[[126 126]
 [123 106]
 [131 117]
 [137 120]
 [146 137]
 [117 118]
 [122 126]
 [115 119]]
=>
[[126 123 131 137 146 117 122 115]
 [126 106 117 120 137 118 126 119]]

[[120 116 129 113 140 120 131 117 136 141]
 [117 118 117 125 143 122 138 132 133 143]
 [135 120 124 121 142 127 138 122 134 152]
 [120 122 121 124 133 115 127 144 137 139]]
=>
[[120 117 135 120]
 [116 118 120 122]
 [129 117 124 121]
 [113 125 121 124]
 [140 143 142 133]
 [120 122 127 115]
 [131 138 138 127]
 [117 132 122 144]
 [136 133 134 137]
 [141 143 152 139]]

[[125 117 129 132 136 129 119 131 122 142]
 [126 133 123 127 136 131 144 128 130 111]
 [124 110 139 131 116 121 119 131 115 153]
 [120 129 130 126 125 134 111 132 123 142]]
=>
[[125 126 124 120]
 [117 133 110 129]
 [129 123 139 130]
 [132 127 131 126]
 [136 136 116 125]
 [129 131 121 134]
 [119 144 119 111]
 [131 128 131 132]
 [122 130 115 123]
 [142 111 153 142]]

[[126 129 131 128 130 128]
 [128 127 133 128 125 129]
 [126 130 134 125 129 128]
 [133 125 127 132 129 128]
 [130 130 106 132 136 126]
 [131 123 130 132 122 130]
 [123 129 135 124 121 129]
 [128 128 125 131 132 128]
 [125 131 132 123 126 128]]
=>
[[126 128 126 133 130 131 123 128 125]
 [129 127 130 125 130 123 129 128 131]
 [131 133 134 127 106 130 135 125 132]
 [128 128 125 132 132 132 124 131 123]
 [130 125 129 129 136 122 121 132 126]
 [128 129 128 128 126 130 129 128 128]]

[[107 130 123 121 130 121 104 109 121 102 118 105 132 129 130]
 [138 126 125 128 128 125 137 146 125 146 143 140 125 130 125]]
=>
[[107 138]
 [130 126]
 [123 125]
 [121 128]
 [130 128]
 [121 125]
 [104 137]
 [109 146]
 [121 125]
 [102 146]
 [118 143]
 [105 140]
 [132 125]
 [129 130]
 [130 125]]

[[144 144 109 134]
 [142 138 114 141]
 [140 137 116 135]
 [136 139 117 137]
 [146 134 116 147]
 [150 139  99 140]]
=>
[[144 142 140 136 146 150]
 [144 138 137 139 134 139]
 [109 114 116 117 116  99]
 [134 141 135 137 147 140]]
---
[[145 115 157]
 [103 130 118]
 [141 137 145]
 [143 118 142]
 [141  99 101]]
=>
[145 130 145]

[[109 129 112]
 [105 125 124]]
=>
[109 125]

[[120 112]
 [156 153]]
=>
[120 153]

[[136 138 120 132]
 [144 141 114 131]
 [143 136 106 130]
 [134 136 130 147]]
=>
[136 141 106 147]

[[108 104 139]
 [135 136 120]]
=>
[108 136]

[[106 143 143 118]
 [128 128 127 124]
 [126 127 128 125]]
=>
[106 128 128]
---
[[119 132 131 130 119]
 [123 126 127 127 132]
 [119 152 123 142 137]
 [115 123 133 127 120]
 [121 129 130 129 127]
 [115 118 127 121 116]
 [140 140 129 121 116]
 [124 129 135 127 121]
 [122 136 116 135 123]]
=>
[[119 119 132 131 130]
 [132 123 126 127 127]
 [137 119 152 123 142]
 [120 115 123 133 127]
 [127 121 129 130 129]
 [116 115 118 127 121]
 [116 140 140 129 121]
 [121 124 129 135 127]
 [123 122 136 116 135]]

[[127 134 122 154 129 105]
 [127 125 123 143 130 122]
 [136 131 114 136 133 122]
 [132 146 122 136 122 115]
 [125 128 129 143 129 122]
 [125 127 128 143 129 122]
 [128 146 122 143 120 111]
 [137 131 114 135 133 122]
 [127 124 122 143 134 122]]
=>
[[105 127 134 122 154 129]
 [122 127 125 123 143 130]
 [122 136 131 114 136 133]
 [115 132 146 122 136 122]
 [122 125 128 129 143 129]
 [122 125 127 128 143 129]
 [111 128 146 122 143 120]
 [122 137 131 114 135 133]
 [122 127 124 122 143 134]]

[[150 136 150 142 119 130 114 129 116]
 [123 140 134 140 112 111 112 121 123]]
=>
[[116 150 136 150 142 119 130 114 129]
 [123 123 140 134 140 112 111 112 121]]

[[142 141 138 105 143 124 127]
 [129 126 135 138 136 131 125]
 [137 124 129 108 123 121 117]
 [113 116 120 140 114 108 109]]
=>
[[127 142 141 138 105 143 124]
 [125 129 126 135 138 136 131]
 [117 137 124 129 108 123 121]
 [109 113 116 120 140 114 108]]

[[123 132 129 138 130 124 126 134 145]
 [117 119 122 136 126 127 118 124 129]
 [116 120 119 134 130 130 119 123 128]
 [133 130 136 128 123 126 129 125 141]
 [115 114 120 140 123 131 120 127 129]
 [118 123 127 141 125 124 119 133 139]
 [102 118 105 141 138 127 110 127 123]
 [135 130 138 130 120 123 129 126 143]
 [132 129 125 119 124 130 124 114 125]
 [119 126 121 136 131 127 122 126 132]]
=>
[[145 123 132 129 138 130 124 126 134]
 [129 117 119 122 136 126 127 118 124]
 [128 116 120 119 134 130 130 119 123]
 [141 133 130 136 128 123 126 129 125]
 [129 115 114 120 140 123 131 120 127]
 [139 118 123 127 141 125 124 119 133]
 [123 102 118 105 141 138 127 110 127]
 [143 135 130 138 130 120 123 129 126]
 [125 132 129 125 119 124 130 124 114]
 [132 119 126 121 136 131 127 122 126]]

[[131 125 131]
 [119 114 128]
 [123 121 129]
 [137 130 131]
 [106 126 128]]
=>
[[131 131 125]
 [128 119 114]
 [129 123 121]
 [131 137 130]
 [128 106 126]]

[[132 140 129]
 [130 106 127]
 [114 116 124]
 [126 133 121]
 [134 120 120]
 [118 105 133]
 [110 115 129]
 [127 132 125]
 [125 109 122]]
=>
[[129 132 140]
 [127 130 106]
 [124 114 116]
 [121 126 133]
 [120 134 120]
 [133 118 105]
 [129 110 115]
 [125 127 132]
 [122 125 109]]

[[127 122 129 134 128 131 116]
 [114 127 139 134 135 132 119]
 [132 122 103 129 121 128 124]
 [138 119 115 124 120 121 122]
 [119 130 133 125 131 118 121]
 [136 120 113 122 118 132 142]
 [120 131 133 124 130 118 123]
 [120 130 131 126 131 120 121]
 [118 130 132 127 132 121 122]
 [117 130 132 127 133 121 120]
 [120 131 134 124 130 118 124]]
=>
[[116 127 122 129 134 128 131]
 [119 114 127 139 134 135 132]
 [124 132 122 103 129 121 128]
 [122 138 119 115 124 120 121]
 [121 119 130 133 125 131 118]
 [142 136 120 113 122 118 132]
 [123 120 131 133 124 130 118]
 [121 120 130 131 126 131 120]
 [122 118 130 132 127 132 121]
 [120 117 130 132 127 133 121]
 [124 120 131 134 124 130 118]]
